In the data rows, 128 means zero.
Each second row below is the first row of its pair, turned about zero in one of four ways (a turn may also mirror it), then rescaled, with some noise.
Each pair is followed by the number of its way, counting from 0 in the order the ways first appear.
[143 111 117 128 125 114 131 187 105 179 175  91 117 156 128 126 147  94 107 161 155 124 140  90 108  76 147 128 106 141 158 156  86  96 140 120 132 187 124  91  60 154 149 100 164 150 171 171]
[148 152  92 115 155 114 102 116 129 174 195  97 134 150  96 112 143 117 128 100 177  84 114 169 100 140 154  92  99 110 126 191 129 122 160 120 135  86 144 127 121 178 149 108 159 162 148 144] 0

[ 96 137 136  52 122  94  95 101  99  83 127 137 132 136 179 141 127 187  88 102  91  86 107 105 117 128 117 111 112 148 151  99 112 148 134  80 122 138 103  99 143 129 162 151 130  99  70 110]
[169  73 165 116 133 148 168 157 160 119 106 108 134 178 138 138 106 145 104  92 119 128  97 146 163 111 128 176 106 184  89 137 116 108 102 138 109 101 138 136 117 137 152 175  90 118 115 122] 1

[174  84 120 191 117  87 142 126 125 139 155  68 120 177  86 121 147 132 160 173 111 118 130  91 140 110 110 120  99 134 118 157 120 113 115 189 164  89  95 135 107 139 119 127  98 178 157 155]
[150  64 160 137 120 173 145 170 164 109 102 127 121 156 169 135 123  98 137 135 113 126 126  87 141 119 140 151 104 191 137  69 140 136  76 125 135 152 131 128 114 134 123 166  76 119 115 142] 2

[119 232 152  69 166 240 180 190 106  79 105 226 115  63 150 202 127  79 126  90 118 185 206 221 155 171 140 107 184 231 214  53 199 144 164 152 219 203  96 114  95 118 181 169 168 192 221  80]
[133 150 144 210 197 101 214 181 110 205  89 194 143 139  80  95 154 187 108 132   3 131 128 145  97 121  36  43 155  86  82 129 132 145 185  49 136 101 185 144 134  55   6  33 175 162 154  18] 0

[147 195 169  74 144 194 158 130 144 115 183 153 145  78 117 149 136 107  98 116  93 159 209 199 106 152 130 146 174 125 200 115 131 178 139 140 151 149 123 162 111 116 103 166 128 166 101  79]
[151 181  54 132 101 113 114  95  94 118 140 100 121  65 167 144  94 110 152 133 132 142 184  98  65 136 139  77 137  58 148 150 106 153 126 139 152 185 113 142 103  87 113  67 162 150 122 160] 2

[181 118  85 226 100 131 172 142 119 163  73  50  55  95  17  96 148 101 112 165 126 126  78 120 116 116 144  89  62 105 151  37  26 161 101  45 164 105 147 152  22  77  77 122 133 107 107 210]
[ 48 164  94   7  95  58  42 116 125  88 211 103 116 177 163 121  80 105 109 170 122 132 163 158  63 166 198 109 170 143 109 114 193 166 128 154 127 119 167 224  66 157 131  65 132  86 115 170] 0

[164 130 125 164 115  89 154 137 145 156 156 127 151 119 100 114 127 125 114 136 165 150  86 142 152  93 133 137 116 187 124 143 176 117 129 156 122 133 137 120 180 124 111 116 109  94 111 171]
[156 132 102 121  97 112 111  78 115 114 130 133 120 105 128 145 103 156 125 120 118 174 157 126 118 103 111 136 155 111 125 143  93 109 144 120 148 193 136 133 144  93  92 131 151 123 168 117] 1

[ 90 177 134  77 121 124 119 106 101 133 106 170  87  60 164 115 115 131 113 109 103 124 147  94 102 101 122 127 128  98 147  78  99 124 180 151 133 142 126 119  80 134 165 153 151 104  92 100]
[132  50 191 143 173 123 100 167 136 153 125 125 153 144 145  90 155 119 149 157  85  89 130 132 122 110 128 134 102 133 141  95 132 139 112  90 147 132 163 149 151 170 108 115 140 123 119 115] 0

[144  96 126 127 142 110 136 176 103 170 178  74 115 163 119 119 140  99 117 167 147 119 149 106 119  94 135 119  88 136 148 157  99 101 117 108 145 171 119  92  73 151 143 111 162 150 187 163]
[156 171  94 105 141 123 107 130 119 161 168  96 142 147  98 124 137 124 116 111 173  97 108 166 103 144 157 100 107 109 106 198 132 130 149 134 126  82 128 126 104 163 149 112 172 159 151 152] 0

[108  87 117 216 119 154 120 100 145 127  63  99 124 144 134 121  68 100  97  92 142 140 119 118 155 202 111 103 165  92  98 158 161 121 113 111 152 133 165 104 181  94  87 119  91 113 149  99]
[164 125 118 149 141  78 129 100 148 114 181 101 151 103 188 148 127 109 141 167  90 143 123 119 106  95 115 142 127 131  97 117  98 164 117 128 178 156 123 156  69  64  81 106 156  82 122  93] 3

[138 237 164  86 169 169 161  79 138 137 154 212 132  51 143 107 134 115 101 134 130 192 205 179 129 159 154 142 168 161 174 133 156 183 137  96 129 143  99 144 144 157 136 191 182 141 103 129]
[ 83 161  54 135 105 177  96 133  97 149 123 142 143 135 132 102  97 246  93 147 158 146 121 178 112 192  86 166 141 106  75 207 128  94 191 112  94  84 103 111 141 104  95 113 140 132 146 171] 3

[166 134 143 141 174 179 170 139 172 143 116  91 107 176 112 112 132 119 143 203 134 104 108 159 217 171 182 151  65 117 150 246 186 132 107 106 153  91 124 113 113 171 107 127 121  92 195 176]
[181 135 152 121 137 142 159 104 158  92  87 123 135 195 170 116 173 168 135 188  70 127 103 149 100 111  75 168 105 160 109 131 114  93 116 149 176 199 130 171  80 137  43 130 120  46 125  86] 2

[109 108 149  67  88 133 109 118 107 113 145  78 153 128 151 158 133 162 134 127 123  88 105 100 131 125 113 126 102 141 172 110 121 123 154 106 116 145 128 114 160 104 115 139  96 110 108 121]
[185 128 125 104 118 120 152 145 135 102 120 103 126 140 117 137 102 112 132  94  96 135 136 134 160  76 125 141  89 148 138 147 121 124 114 120 169 129 156 129 117 150 140 158 107 110 123 111] 0

[129 201 153  78 147 177 146 108 123 130 153 167 152 132  87  90 108 121 121  95 119 172 214 180  67 103 131 144 155 142 137  66 102 142 152 167 143 128 115 145 140 121 109 149 127 156 112  92]
[152 120 197 120 139 139 114 135 176 140 118 124 137 175 124 111 146  92 139 169 105  97 157  75  94 105 128  87  79 146 199  87 138 143  95 135 163 168 150 152 119 147 111 100 125 142 108 104] 1

[104 186 132  95 121 133 133 141  91 149  79 153  93  84 161 117 126 121 110 133 136 126 130 102  88  91 154 133 125  67 144  98  82 122 176 139 104 171 129 116  73 149 173 143 161  96  89 132]
[128  65 156 133 174 113  83 130 153 140 181 112 148 165 146  97 172 148 141 159 119  88 102 160 118 130  94 166 127 157 120 121 131 130 146 111 137  95 136 136 125 202 123 146 119  87 116 123] 1

[ 90  65 129  75 115  97  94 170 105 122 176  75 167 120 115 182 112 147 155  83 144  93  80 101 102  97 107 111  88 190 153  57 158  93 135 116 118 130 151 141 174  83  71 114  90 105  75 112]
[146 157 143  76 108  97 159 103  91 105  93 122 114 110  63 132  85  98 117  34 109 150 142 162 208  85 154 119 108 132 126 152 153 142  92 127 120 111 141 110 179 131 207 171 116 136 123 124] 2

[148  99 144 120 140 140 134 173 103 176 151  86  85 138 121 114 145  80 123 165 136 141 152 129 102 119 123 128  73 146 145 141  65 126 138 116 128 211 133 104  74 149 107 110 146 119 199 131]
[145 161 108 106 157 110 105 125 129 143 192 128 157 144  98 136 147 126 137 145 131 113 137 177 129 155 150 114  94  91 127 202 120 138 149 153 142  85 146 125  78 165 129  87 189 148 155 135] 0

[103 225 152  89 181 131 145 142 109 147 140 216 146  98 132 113  95 100 158 109 160 190 182 134  98 127 163 131 122 201 123 103 147 154 141  88 113 102 125 155 167 157 149 142 165 131 114 137]
[ 60 157 186 129 160 152 137 159 100 163  62 192 119 111  58  88 147 159 103 123 106 100 160 131 159 151 107 105  86 122 153  97 151 114 123 117 103  97 126 120 190 125  99  91 133 143 111  90] 0

[132 187 165  53 154 181 136 137 150 101 194 150 141  73 124 152 143 118 110 106 101 150 209 187 119 164 125 152 162 147 184 105 140 182 139 138 150 160 125 175 112 119 102 182 143 152  96  78]
[143  98 135  72 140 133 155 128 160 157  92 135 127 181 127 101 133  80 173  92 121  98 162 140  97 114 178  77  69 140 204  88 152 176  74 145 144 156 151 141 125 178 124 119  90 129 130 128] 1

[107 166 151  59 115 118 122  82  92 119 126 148 116 116 180 136 135 157  79 122  90 109 131 106  98 125 139 135 127 112 164 108 112 156 164 101 113 138 122 102 125 134 165 159 148  97  83 121]
[158  54 144 115 138 161 126 142 158 117 137 102 131 170 149 133 129 137 126 120 122 113 102 143 144 110 142 172 100 187 115 127 130 121 118 125 135 106 139 155 117 182 139 174  96 121 105 127] 1

[131 181 132 123 196 154 162 142 143 154 110 165  94 193 174  95 124 137 144 210 151 139  97 121 232 225 198 141  76 159 145 251 233 179 120 149 129 150 161 111 132 183 165 172 179 108 146 213]
[148 135  25  86 103 118  69  72 184 146 190 101 172 250 137  98 189 138  86 130 155 156 116 207  78 108 121  84 149 169  80 202 149 115 147 156 143 147 117  83 130 183 148 146 165  71 198 177] 3

[171  93  71 103 110 133 111 160 148  95  86 111 132  63 153 131 142 138 165 107 102 110  75 176 105  85 106 113 143 104  93  85  92 136 114 101  80  68 148 190  89 110 156 107 111 103 129  60]
[ 78 171  90  92  94 129 102 109 122 122 138 138 101 152  83 124 197  89 123  99 191 120 100 169 132 172 179 104 165 127 147  94 192 124 103 168 100 126 120 111 151 164 130 136 129 119 177 147] 2

[171  84 121 199 125  90 145 150 137 151 164  69 125 175  90 122 136 135 149 154 131 119 129  94 130 121 126 117  96 142 140 146 109 105  96 174 164 111  90 136 109 140 126 116 113 179 164 173]
[134 167  67 120  87 147 106 137 131 117 173  88 125 140 146 126 104 117 111 103 161 137 148 127  96 142 155  89 158 112 102 164 149 122 135 133 122 107 100  98 127 112 166 113 158 158 159 201] 0

[138 129  52 126 161  88 165 169 137 217 163 107 123  99 134 214 176 132 108 141 125 163 115 173 176 104 145 143 147 131 103 109 218 144  99 236  79 152 100  93 153 130  52 136  41 110 105 135]
[177 107  72  92 163 112 124  39 108 124 113 127 141 114  94 149 131 162 172 114 147 162 158 144 160  90 141 125 220 124 185 164 150 146 155 115 109 168 157  60 207  48  66 159 178 135  98 175] 0

[115 198 160  78 156 157 132  86 115 116 173 184 144 132 111 100 114 108 128  89 140 179 214 164  66 113 130 135 157 157 141  53 102 153 140 165 167 126 101 140 144 132 109 168 132 173 132  80]
[ 78 167 131 178 111 177 111 160  82 135 121 133 126 101 120 125  82 187  76 147 140 143 141  74 163 165  96 151 135  80  95 176 107 104 158 125  85  79  89 106 139  65 160 126 164 168 104 148] 3

[159 113 134 157 176 184 146 100 174 125  93  88 132 194 129 125 152 132 163 218 119  89  96 146 249 196 168 143  76 102 156 255 180 142  95 123 138 126 137 134 147 163 104 150 106 100 203 182]
[ 88 212  51  75  52 120  97 105 101  59 165 105  84  81 116 142 104 109 116  79 216 166 132 126 147 169 178 135 195  89 142 146 169 110 155 178 123 116 107  81 127 138 207 153 144 153 171 198] 1

[138 214 144  87 164 174 168 125 119 168 121 180 155 111 103  96  99 137 124 116 156 167 193 179  72 106 158 145 134 163 161 110 127 143 154 142 106 127 102 133 148 138 132 143 139 152  98 130]
[106 186 188 123 142 157 107 126 132 162 100 150 128 117  96 108 138 173 128 156 108 108 166 110 129 128  74 103 105 129 199 111 142 107 137  98 128 108 133 139 178 115  86  72 126 165 115  96] 0

[101 145 139  62 120 114 113  73  92  99 120 144 136 153 177 136 127 180 112 147 100  99 105 100 129 136 131 116 123 126 150 134  96 154 138  68  87 129 106  95 147 137 171 162 139 110  96 134]
[164  90 161 111 147 170 150 178 165 130 106 114 132 182 113 131 121 139 116 121 118 122 103 126 154 125 123 158  82 183 133 117 134 115 116 139 134  97 149 139 123 158 127 170  69 126 103 109] 0

[155  57 121  78  99 117  51  55 220  60 118 103  69 108 169 100 122 182  96  95  23  71 111  74 111 105 111  85 166  59 121 109  28 159 140  34  53 107 110 102 183 105 140 166 130  74  96 120]
[ 77 105 186 111 159 194 158 170 122 136  89 189 143 152 128 130  67 221 148  86 106  85  75  98 184 209 159 255  80 211 109 115 104  55 134 139 145  79 101 146 101 116 141 192  62 158 111 165] 1

[162  94 114 209 111 100 149 170 130 164 163  83 124 170  81 124 138 109 136 168 138 124 120  93 123 105 124 115 102 141 136 157 118 106  93 168 161 109  97 114 119 145 138 115 122 178 149 175]
[133 115  98 109 105 128 113 138 147 112 160  97 115 116 161 155 112  54 142  95 163 112 130 100 118 132 187 121 161 144 131  84 153 132  83 138 129 137 113 129 115 139 183 154  94 148 135 163] 3

[142  92  92 181 100  73 119  96 121 120  73 114 121 148 113 163 173 177 171 137 103  94  85 110 135 125 107 151 148  95 110 125 154 141 143 201  84 155 122 171  81 110 123 111 125 150  85 111]
[130  61 148 149 131 144 143 111 159 135 108 150 111 132 154 118 130  89 167 160 131 160 176 121 134 117 100  80 151 165 201  79 140 196 134  84 123 160 149 103 155 130 135 119 104 127 133 127] 3

[130 121 111 180 111  71 123 103 107 129  92 163 101 113 113 160 149 172 131 122 125 126 106 118 104 126 109 143 174  83 118 138 157 148 120 156  96 152 127 151  93 115 142 106 153 138  99 124]
[111  73 116 173 131 152 137 116 139 145 111 147 126 109 158 124 130 154 164 166 143 149 137 149 133 150  87 124 173 160 122 118 104 175 166 107  93 107 122 138 157 119 133 134 108 124 126 143] 1

[101 164 159 120 147  73 129 158 106 153 137 193 163  98 103 136 105 101 149  98 170 178 144 101  99 113 137 130 117 201 104  72 137 127 109  72  94 121 138 136 192 148 143 131 148  97 129 147]
[169 117 130 157 148  94 166 133 126  79 113 131 137 126 143 122 151 104 124 165  69 152 112 130 113 112 113 144 108 141  96 135  95 149 113 157 172 209 123 146  79 100  89 127 143  59 131 102] 1

[140 104 154 164  89  72 140  86 134 140 143 110 126  72 138 121 169 107 112  77 161 138 132 135 119  87  82 166 154 146  70 103 131 125 151 170  84 183 127 138 170  97  99 127 124 103 105 115]
[150  66 143 125 153 148 142 111 110 151 107 183 120  87 148 139  99 158 161 159  96 160 158 124 150 104 103 167 104 104 172 116  82 141 178  90 121 153 143 108 108 121  75 137 153 132 162 105] 1

[126 106 112 145 134  95 126 191 118 171 188 104 122 163 115 138 143  92 125 155 163 116 128  98 100  85 159 113  95 142 147 158 105  81 123 129 142 166 126  98  66 148 157  97 167 148 155 177]
[119 113 135 114 146 116 128 114 121 152 166 108 116 125 105 134 129  62 137  76 190  94  91 145 132 132 190 131 129 124 123 119 137 135 115 139 127  92 118 138 131 185 201 153  99 155 127 148] 3

[111 144 123 184 101 116 122 188 149 167 103 198 163 121 142 148 110 144 137 118 162 139  78 121  87  92 137 139 144 122 110 123 110 131  89 140 113 117 123 117 123 152 196 110 190 155  95 171]
[ 67 127 118 133 139 107 127 109 160 157 120 139 131 122 142 111 178 125 140  96 166 102 111 121 119 143 143  75 177 108 156  76 154 116 121 110 115  76 118 121 171 160 167 144  70 155 140 109] 0

[131  89 127 224 124 152 129  89 140 108  66 107 131 127 123 134  93  97 104  85 147 128 114 114 141 200 119 126 171  94  85 163 163 130 115  76 137 102 158 131 197  97  74 123 101 123 141 104]
[ 76 153 140 129 111 114 144 117  79  99 140 155  86  10 157 166  90 108 145 116 124 136 144  88 162 149 151 170 148 117 132  79 128 156 121 117 101  99 100 154 109  66 134 126 115 135 103 102] 1

[170 120  94 191  85  83 138  94 118 137  71 129 120 159 114 146 160 172 156 162 109 124  57 104 129 124 122 144 156  71 127 152 148 132 119 187 103 137 104 140  83 135 149  97 133 167 101 158]
[110 105  83 187 101 161  93 115 148 131 133 145 111 121 158 121 108 181 127 159 162 164 141 129 130 167  77 112 204 154 126 141 136 135 185  85  91  83 110 104 177 112 133 134 108 130 124 146] 1

[130 102 127  83  84 160 102 146 129 101 148  80 161 186 141 103 125 154 114  95 108 131 165 192 122 113 104 111 138  92 104  92 102 132 109 165 140 114 149 145 145 101 125  87  95 170 128 105]
[128 163 157 139 103 118 144 130 140 153  94 136 133  76 105 169 114 134 120 130 142 124 139  50 109  74 121  86 105 114 160 111 110 104 125 152 125 127 100 103 119  89 130 113 152 161  90  87] 3

[144  80 143 228 124 136 140  91 152 106  70  86 116 106 147 136 116 100 131  71 136 129  98 121 113 204 128 132 175 105  89 168 160 126 127  72 129  85 161 151 183  94  87 129  94 130 132 105]
[ 97 145 105 144 104 148 154  96  71  77 165 166  92  45 202 161  98 112 136 126 116 161 116 124 157 148 136 193 144 144  87  83 122 143 113 129 105 104  80 148  92  88 121 148 105  95 115 127] 0

[ 97 145 168 134 131 101 112 102 110 131 135 170 156 145 110 104 126 117 138  97 167 180 174 128  90  85 104 127 146 161  83  90 103 112  92  75 127 110 112 124 201 132  99 114 123 133 156 102]
[120 139 154 175 115 151 159 168 114  89 109 134 118  98 136 155 103 146 113 156 147 132  84  99 173 155 107 192 119 127  87 135  98 106 136 170 110 116 127 127  75  91 144 172 135 109  98 123] 3

[181  86  84 126 120 131 138 117 152 103 116  89 102  72 152 110 141 135 163 122  99 105  62 166 129  77 105 115 138 123  92 102 121 139 130 116 109  99 131 180 117 106 134 106  75  90 142  74]
[ 91 142 148 110 130 170 136 134  96 145  81 197 109 131  91 129 149 180 105 121 127 140 134 151 166 178 111 169 134 134 136  93 151  96 133 136 106 110 140 128 189 115  75 145 146 130 161  92] 1

[131 103 146 236 108 147 144 117 158 142  91 133 158 106 106 129  98 103  87  97 168 148  97  98 111 170 100 133 173 107 115 156 140  99 108  66 135 102 129  97 196 104 126 129 120 127 124 126]
[ 90 161 112 132 106 106 133 132  97 115 151 129  96  42 182 167  91 134 137  93 133 123 113 116 161 173 152 178 171 114 123  90 121 128 130 105 112  82  96 161 122 107 133 147  76 150 115 111] 0

[ 81 104 127  88 117 128 103 146  96 112 184  74 134 108 112 158  80 116 124  73 112  86 133 101 141  95  95 136 115 154 142  98 170  95 165 190 167 156 153 124 119  93  79 129  73 122 109 100]
[171 116 158 110 137  83 133 117  75 119 103 108 133  57 101 108  90  96 126  86  92 136 165 111 176  77 127 112 105 102 112 147  84 135 117  82 122 143 146 120 182  90 164 131 161 154 128 114] 3

[115 142 125  84 114 103 104 109  91 127  78 156 128 187 183 125 153 179 127 171 112  95  93  91 150 148 152 109 113  99 148 158 108 148 125  99  62 129 106  91 121 147 167 149 162 139 111 153]
[154 109 137 125 148 166 134 156 204 174 134 113 142 204  94 103 158 159 126 142 122 110 104 144 122 121 102  97 104 182 156 149 159 123 127 114 131  99 157 107 120 170 122 142 102 113 103 121] 3

[ 50  24 138 252 110 174 166 112 217  51 176 192 118 143  85  37 126 153  95 168 137 139 181  78 148 187  74 211 193  66  41 138  92  14  83 123 170  46 165  68 129  94 129  50 118 159 162 109]
[ 68 121 125 203  83  93 123 196  19 133 115  93 137  70 218 243 132  82 138 135 150 154  68  68  65 191 139 179 187  51 100 137  48  33 167 144 100 146  83 149 104 128 228  96  95 181  58 189] 0

[ 79  98 120 158 138 154  88  83 133  97 106 109 109 185 100 125  94  93 131 142 135 126 134  91 194 180 118 107 144  86  73 203 176  90 139 166 178 121 158  96 135 128  86  94  98 124 189 111]
[ 87 136 149 166 122  93  91 140  79 117 141 124 108  32  85 144  82  76 117 116 176 106 136  79 177 133 159 120 162  77 114 135 111 140 134 131 100 105 118 108 154 105 194 130 152 172 116 152] 1

[111 153 136  65 119 115 119  73  96 123 110 137 130 145 192 138 131 170 101 141 105  96 104  95 125 137 135 118 121 119 154 126  95 152 161  64  99 138 108  95 136 136 163 163 142 105  87 126]
[159  85 166 111 151 163 146 166 167 133 123 118 129 184 130 134 122 144 119 118 120 115 113 133 157 118 130 165  77 180 140 118 143 121 115 114 136  95 153 148 124 166 115 167  85 116 102 107] 0

[137 224 171  84 166 189 154  98 138 122 175 182 140  78 113 121 141 111  84 125 121 164 216 191 110 152 138 147 161 136 178 106 121 172 145 129 142 136 115 159 131 133 124 168 148 155 101 102]
[117 186  81 147 106 127 110 116  86 122 134 100 120  62 163 146  84 136 129 162 128 142 187  94  59 140 127 111 139  50 140 158  99 136 154 134 131 185 111 138 108  82 105  64 165 153 124 154] 2

[159  72 111 189 117 110 143 176 132 165 189  67 132 167 100 133 128 104 127 166 154 133 127  93 107 130 122 105  86 156 153 137  97 114  90 144 166 138 105 109 118 138 129 124 137 155 159 170]
[136 188  63 134 125 125 119 131 114 154 147  97 159 133 133 130 104 167  99 110 108 133 161 136 101 134 115 108 123  76  94 195 117 130 148 118 143 100  98 121 111  79 112  78 168 166 137 140] 1

[155 179 148  79 127 205 155 140 153 137 134 131 157 121  81 111 120 135 106  83 112 160 199 214  63  94 109 152 147 107 163  88 113 146 150 192 133 146 135 150 128 105  96 133  84 166 111  71]
[160 187 170 149 128 120 114  97 146 144 113 125 142  94 153 124 137 151 151 174  89 130 190  75  98 100  79  83 117 112 204 121  95 124 133 123 162 176 130 147 118  96  71  71 159 157 101  88] 0

[157 173 126 138 193 154 165 144 149 161 116 138  74 194 150  96 142 118 131 208 152 131 105 135 235 205 182 150  63 151 146 255 209 149 123 133 148 109 153 103 115 174 137 161 160 104 181 204]
[151 156  39  78  88 123  65  78 171 124 203  86 146 238 135 105 184 112 113 130 163 138 116 195  84 108 159  87 151 145  86 182 153 109 136 160 126 176 130 113 106 195 131 133 180  83 187 187] 3

[121 155 149 137 141  60 123 160 107 168 144 188 164  95 120 130 116 112 154 109 169 175 140 116 116 105 144 147 118 196 107 101 175 118 124 121  86 146 144 117 204 142 138 133 151  81 112 161]
[ 85 118 157  98 127 118 139 124  92 137  88 180 114  83  44 109 128 142 139  78 136 129 145 133 188 139 149 121 140 129 174 107 138 138 131 117 113 101 126  92 191 150 146 126 137 168 144 111] 0

[ 98 127 119  51 114  97  83  97  94  97 134 144 137 153 185 159 130 198 102 114  90  88 104 121 122 154 108  99 107 135 156  91 106 164 127  97 108 148  97  94 140 132 151 158 137 111  70  94]
[164  72 155 118 127 150 177 160 182 130 102 106 153 193 123 151 111 149 116 102 129 143 104 144 180 112 138 172 114 178  99 148 128 128  97 133 112  86 130 118 121 124 158 183  77 118 104 124] 1

[158 103 143 166  91  85 145  98 147 153 146 101 125  91 126 100 159 118 127 118 150 124  94 134 150  94 107 162 139 157  92 114 159 108 135 192 130 169 132 139 176 103 100 134  94  93  80 145]
[146  61 124 101 106 129 120  94 110 110 128 165 121  96 165 156  74 133 144 117 125 172 145 110 150 101 127 186 147 118 165  98 106 126 132 109 128 173 142 112 145 134 129 167 140 120 168 124] 3

[ 67  86  97 170 128 159  94  80 136  99 121  93 122 188 103 116  92  99 125 138 133 111 137 113 195 188 111 109 157  95  82 190 177  94 140 166 184 131 165  95 148 122  72  90 107 130 173 122]
[185 115 114 172 142  70 110 108 142 111 163  81 158 129 137 137 117  58 129 187 134 130 137  99  79  62 125 108 114 100  97 157  93 158 119 124 175 200 143 137  87  90 138 107 165 109 131 125] 3

[ 81 120 110 146 179 111 139 172 126 109 121 111 112 113 148 170 109 103 157 107 139  89  92 109 141 176 165 136 148 144 104 176 210 103 159 119 123 108 186 173 118 139 121 127 153 113 132 140]
[122 122 127 144 176 119 173  70  85 131 114 148 131 139 100  77 173 112 116 123  86 140 131 196 109 106  86 112  92 149  91 120 126 151 118  93 101 137 104 132 170 141 110 138 133  91 135 115] 2

[127 101  88  91  90 138  71 204 152 109 118 145 154  93 153 166 140 129 155  91 140 110  87 174  84  68 126 106 125 102 108  73  94 130 122 113  88  91 170 183  70 125 188  85 154 125 101 123]
[ 62 142 141 161 165 121 174 107 149 167  71 171 139 158  95  86 201 188 114 126 119 116  74 163 129 115  77 123 117 140  94 128 132 104 141 134 116 122  99 126 155 153  87 137  79  95 123  63] 1

[142  74 141 115 115  92  99 107  94 114 148  82 146 203 112 102 148 143 168 178 128 134 152  77 165  80 115  96  77 135 102 172  83  81  86 138 160 100  93 143 148 151 105  96 103 171 206 147]
[173 129 152 146  84 157 117 202 165  89 124 105 111 118 103 139 115  54 127 112 162  98 108  80 121 107 168 109  80 122 145 116 157 126  96 194 144 156 167 101  77 130 175 155 134 125 132 162] 3

[139 114  70  78 105 135  83 184 149  95 104 134 141  62 161 146 136 132 167 103 114  96  64 166 104  88 126 100 134  95 100  68  75 120 126 117  87  98 146 191  51 119 190  97 135 111 125  94]
[ 54 140 186 145 161 111 165 136 114 170  66 190 110 115  69  94 184 117 127 120 108 102 108 127 125 140 131 109 127  98 176  56 146 127 111 130 115 125 123 128 191 135  83 108  97 123 128  60] 3

[148  64 140 150 144 180 122 167 166 117  77 135 169 108  90 157 127 109 182 160 130 116  88 176 172 122 108 145  97  87 141 200  91 129  91  87 133 111 120 182 141 125 137 106 101 105 200  98]
[139 210 109 118 119  98 151 155 157  66 122 139 107 104 134 121 201 125 151 132 129 118 120 152 118 161 124  93 139  61 166  92 142 152 118 184 177 186 136 142  97 134 115 105 101 108 166 103] 3

[109 151 116  64 128  82  93 120 104 113  98 183 134 154 196 136 129 196 107 129  95 112  86 117 126 149 127 112 110 130 130 127  88 169 119  83  90 124 107  99 122 137 180 147 179 126  59 138]
[146  79 132 142 121 143 149 137 191 119 126 120 152 199 156 154 141 154 107 128 145 146  67 147 147 129 131 167 125 182  77 130 111 111 108 139  96 107 117 118 105 129 157 178  65  84 107 151] 1

[ 89 179 118  91 123  88 123 142  98 137  69 184 117 118 184 117 124 146 130 112 128 126 123 113  83 118 139 111 130 103 120 103  77 135 150  68  92 117 116 129  70 158 191 137 190 111  71 149]
[120  79 151 159 155 117 131 141 165 124 152 125 142 189 165 113 169 135 123 179 143 117  62 162 113 131  88 167 112 170  66 113 129 115 116 123 112 105 105 143 101 167 114 154  94  68  99 139] 1

[128 157 145 135 133 110 130 136 119 145 138 172 172 133  98 126 112 141 133  99 164 176 152 147  78  79 132 119 128 183 114  61 119 115  89  72 102  68  96 115 198 123 120 112 122 110 111 140]
[ 80 189 164 123 100 142 151 139  88 112  73 139  94  77  82 152  90 161 118 113 131 124 127  84 176 154 120 144 158 110 131 113 143  94 134 147 103 103 118 128 155  78 129 116 126 168  94 113] 2

[ 97 160 151  69 107 157 119 134  97 127 128 118 121  55 137 129 106 111 108  93  96 111 153 121 117 107 110 159 120 122 164  51 130 116 182 192 148 189 155 114  92 106 128 137 101 115  98  81]
[116 106 161 129 151  94 101 141  73 143 116 131 141  55 104 107 105 166 117 113  86 130 161 127 169 122 111 127 135  99 146 154  97 115 155  63 116  82 145 104 184 137 138  89 176 164 126  96] 3

[163  88  99 108  82 139 115 142 148  82 106  91 120  95 163 115 159 135 150  80 116 107  89 171  91  87 121 115 139  98  91  64 100 139 123 103  65  81 157 195 112  98 146 100 108 110 109  81]
[126 128 129 111 106 127 143  95 131 118 128 149  96 132 151 151 169  39 156 146 121 137 115 110  95 100 155 130 123 149 152  60 153 132  90 176 154 208 116 142  86 140 107 140 125  82 139  92] 0

[178  92 119 196 115  74 128 115 135 135 160  80 122 165  83 117 147 133 174 168 111 121 130  97 136 112 111 135  99 127 112 142 111 102 116 197 178  76 101 153  99 138 111 124  90 182 164 149]
[131 149  68 146  70 168  86 150 123  86 161  90 123 137 157 119 108 106 105 127 165 153 158  98 105 140 154  90 160 103  98 158 138 130 120 128 117 150 111  91 131 119 153 114 166 140 151 212] 0

[100  45 115 159 160 130 118 126 132 101 158  86  93 177 103 129  94  95 116 152 131  89 130 102 198 176 144 119 143 124 100 218 190  73 122 141 187  85 150  89 110 148  63  93 126 113 190 137]
[199 109 113 134 133  92 124  89 108 102 158  69 138 148 123 136 144  37 153 146 130 110 107 123  70  86 159  95 108  98  82 169 123 149  79 142 146 212 137 168  95 114 152 110 163 116 150 163] 3

[ 72 108 119 162 126 148  86  77 131 102  95 119 134 178  93 120 106  93 141 139 127 125 141 101 188 180 123 105 150  76  58 176 157  94 140 175 178 149 157 107 144 115 102  93  88 124 168 102]
[151  79 189 154 191 110 124 156 187 165 121 133 157 167  78  81 142 119 107 165 117  83 145 117 120  90 105  92  99 130 162 122 127 166 126 115 161 133 166 117 140 164 103 103 135 118 111  91] 2

